Each row has a name. Each question is about the rows just above it. Places in a row count from 0.

<5>: -3.83 +0.35 +0.15 -4.55 -2.95 -7.56 -6.35 +0.14 -6.41
<13>: +1.01 +6.40 +7.90 -1.08 +3.41 -2.13 -2.11 +4.21 -1.59
<31>: +2.78 -6.20 -7.63 +6.26 -1.51 -4.95 -4.65 -4.82 -5.92
<106>: +2.78 -6.20 -7.63 +6.26 -1.51 +8.84 +8.46 -2.54 +7.85
key -> tag
+7.89 -> K39
+7.90 -> K668
-7.64 -> K285
+7.91 -> K30
+4.21 -> K928
-7.63 -> K577
Look up the entry of <13> at place 2 in the table: => K668
One entry of <5> was changed: -3.82 +0.35 +0.15 -4.55 -2.95 -7.56 -6.35 +0.14 -6.41. Where, and from what? => 0, -3.83
The row with +1.01 +6.40 +7.90 -1.08 +3.41 -2.13 -2.11 +4.21 -1.59 is => <13>
Changed <5>: -3.83 +0.34 +0.15 -4.55 -2.95 -7.56 -6.35 +0.14 -6.41. Place and old value: => 1, +0.35
Among the named rows, does one hold -7.63 +6.26 next to each other, in this order? => yes
Is -1.08 +7.90 +6.40 +1.01 printed in one of the named rows, side by side and in this order? => no
Which entry of <5> is missing from -6.41 -4.55 -6.35 -2.95 -3.83 +0.15 -7.56 +0.35? => +0.14

<119>: +5.48 +7.36 +4.36 +4.58 +1.24 +3.91 +2.06
<176>: +5.46 +7.05 +4.07 +4.55 +1.24 +3.90 +1.92
<178>: +5.37 +7.30 +4.31 +4.49 +1.07 +3.81 +2.00
<152>: +5.62 +7.20 +4.01 +4.62 +1.16 +3.94 +1.73
<63>: -2.57 -4.39 -1.79 -1.82 +1.20 -1.21 +0.27
<181>: +0.70 -1.21 +1.87 +1.62 +5.08 +2.32 +4.23
<41>: +4.51 +5.09 +1.96 +3.42 +0.31 +2.85 +0.11
<171>: +5.66 +7.23 +3.97 +4.65 +1.09 +3.96 +1.67
<169>: +0.64 -1.34 +1.83 +1.58 +5.18 +2.29 +4.25
<54>: +5.45 +6.86 +3.86 +4.49 +1.29 +3.86 +1.73
<188>: +0.74 -1.25 +1.68 +1.59 +4.96 +2.27 +3.99
Table of tags by key:
-2.57 -> K601
-4.40 -> K652
+5.37 -> K200
-4.39 -> K952
+5.46 -> K645
+5.48 -> K299
-1.21 -> K390
-2.58 -> K305
+4.51 -> K198
Look up the entry of <63> at place 0 in the table: => K601
One entry of <152> was changed: +5.62 +7.20 +4.01 +4.62 +1.16 +3.94 +1.72. Where, and from what? => 6, +1.73
Whose row is +0.70 -1.21 +1.87 +1.62 +5.08 +2.32 +4.23? => <181>
The row with +0.64 -1.34 +1.83 +1.58 +5.18 +2.29 +4.25 is => <169>
Whose row is +5.62 +7.20 +4.01 +4.62 +1.16 +3.94 +1.73? => <152>
+5.45 +6.86 +3.86 +4.49 +1.29 +3.86 +1.73 is in which row? => <54>
Whose row is +5.46 +7.05 +4.07 +4.55 +1.24 +3.90 +1.92? => <176>

<115>: -5.45 -6.40 -7.07 +5.30 +5.62 -1.51 +6.73
<25>: -5.25 +3.89 +0.64 +6.73 -7.74 +6.41 -7.38
<98>: +6.65 -2.88 -4.22 +3.34 +6.64 +1.41 -2.14
<75>: +2.60 -0.61 +3.70 -3.93 +0.33 +4.34 +0.34
<86>: -4.68 -2.68 +6.28 -3.26 -3.33 -0.97 +7.10
<92>: +0.29 +0.83 +0.73 -3.98 +5.38 -3.45 +3.57
tags:
+5.62 -> K327
+5.37 -> K825
-3.33 -> K914
-3.32 -> K425
+0.29 -> K430
+5.39 -> K47
+0.30 -> K638
+5.38 -> K899
Join <92> by its entry at place 4: => K899
Shuffled <98> with one entry gone: -2.14 +3.34 -2.88 -4.22 +1.41 +6.64, missing => +6.65
Does one of the named rows hold -5.25 +3.89 side by side, in this order? => yes
Shuffled <75> with one entry gone: +2.60 -3.93 +3.70 +4.34 +0.33 -0.61, missing => +0.34
Does one of the named rows hold +0.64 +6.74 side by side, in this order? => no
One entry of <98> was changed: +6.65 -2.88 -4.23 +3.34 +6.64 +1.41 -2.14. Where, and from what? => 2, -4.22

<52>: -0.35 +1.19 -2.22 -0.86 -1.56 -0.59 -2.23 +0.97 +0.97 +1.02 -0.44 +1.36
 +2.68 +1.83 +3.90 -0.31 +0.29 -2.10 +1.14 -1.76 +1.33 -0.61 +3.06 -1.40
 -0.18 -1.14 +0.67 +2.08 +0.55 -0.43 -0.63 -0.08 +3.66 -0.25 +0.59 -1.50
 +0.08 -1.59 +0.65 -1.08 +0.38 +1.17 -1.17 -1.40 -1.25 -2.23
<79>: -0.45 +0.72 +0.31 -1.25 -1.52 -0.56 -1.63 +1.18 +1.48 +1.95 +0.63 +0.65
 +1.66 +1.01 +3.36 -1.02 +2.32 -2.06 +0.24 -2.19 +2.38 +0.11 +2.48 +0.29
 +0.10 -2.14 +0.62 +1.83 +2.96 -0.23 +0.16 -1.03 +4.42 +0.12 +0.66 -1.05
 -0.97 -1.73 +0.95 -0.76 +0.35 +0.99 -0.85 -1.30 +0.32 -1.49
<125>: -0.09 +2.54 -3.16 +1.26 +4.97 +0.98 -1.90 -3.83 -3.29 -0.23 -4.21 +1.59
 -1.71 -1.96 -5.12 +1.12 -2.12 +3.06 -0.16 +3.53 -3.92 -3.74 -0.84 -2.08
 +0.22 +3.11 -2.65 -1.02 -5.66 -1.95 -0.71 +4.13 -7.22 +1.99 -1.91 -0.43
 +1.81 +7.19 -0.80 -0.46 +0.40 +0.11 +2.30 +4.12 -0.26 +0.93
<145>: -0.07 -0.10 +0.37 -0.55 -0.13 -0.38 -0.25 -0.34 -0.01 -0.39 +0.33 -0.68
 -0.29 -0.62 -0.55 -0.54 +0.01 -0.65 -1.20 -0.66 +0.24 -0.30 -0.22 -0.17
 -0.09 -0.07 -0.06 -0.05 -1.63 -0.08 +0.33 -0.47 +0.56 -0.21 -0.19 -0.33
 -1.00 -0.72 -0.06 -0.24 -0.32 -0.17 -0.31 -0.21 +0.55 +0.01
<2>: +0.72 -0.08 +2.33 -0.62 +2.94 -0.41 +2.02 -2.84 -1.84 -1.54 +0.38 -2.96
 -3.38 -2.06 -6.23 -1.12 +0.12 +3.47 -2.50 +1.95 -0.58 -1.40 -3.39 +0.81
 +1.10 +1.64 -1.29 -0.88 -4.24 -0.41 +1.21 -0.69 -2.44 -0.40 -1.29 +2.70
 -2.40 +0.93 -0.96 +2.20 -0.91 -1.52 +2.28 +2.19 +3.07 +3.90
One entry of <52> was changed: -0.35 +1.19 -2.22 -0.86 -1.56 -0.59 -2.23 +0.97 +0.97 +1.02 -0.44 +1.36
 +2.68 +1.83 +3.90 -0.31 +0.29 -2.10 +1.14 -1.76 +1.33 -0.62 +3.06 -1.40
 -0.18 -1.14 +0.67 +2.08 +0.55 -0.43 -0.63 -0.08 +3.66 -0.25 +0.59 -1.50
 +0.08 -1.59 +0.65 -1.08 +0.38 +1.17 -1.17 -1.40 -1.25 -2.23. Where, and from what? => 21, -0.61
Among the named rows, does one hold -1.63 +1.18 next to each other, in this order? => yes
Is +0.67 +2.07 +0.55 printed in one of the named rows, side by side and in this order? => no
Changed <79>: -0.45 +0.72 +0.31 -1.25 -1.52 -0.56 -1.63 +1.19 +1.48 +1.95 +0.63 +0.65
 +1.66 +1.01 +3.36 -1.02 +2.32 -2.06 +0.24 -2.19 +2.38 +0.11 +2.48 +0.29
 +0.10 -2.14 +0.62 +1.83 +2.96 -0.23 +0.16 -1.03 +4.42 +0.12 +0.66 -1.05
 -0.97 -1.73 +0.95 -0.76 +0.35 +0.99 -0.85 -1.30 +0.32 -1.49. Place and old value: => 7, +1.18
Is -2.50 +1.95 printed in one of the named rows, side by side and in this order? => yes

<134>: -3.60 -1.87 -8.56 +1.40 -8.89
<35>: +7.11 -1.33 -4.70 -0.86 +3.55
<116>: +1.60 +0.14 +2.77 -5.02 +0.37
<7>: +6.21 +2.72 -7.13 -7.03 -0.91
Changed <134>: -3.60 -1.87 -8.56 +1.39 -8.89. Place and old value: => 3, +1.40
key -> tag
-8.89 -> K717
+3.55 -> K228
Join <134> by its entry at place 4: => K717
Among the named rows, does one hold -4.70 -0.85 +3.55 next to each other, in this order? => no
<116> without one entry, shuffled: +2.77 +1.60 +0.14 +0.37. Gone: => -5.02

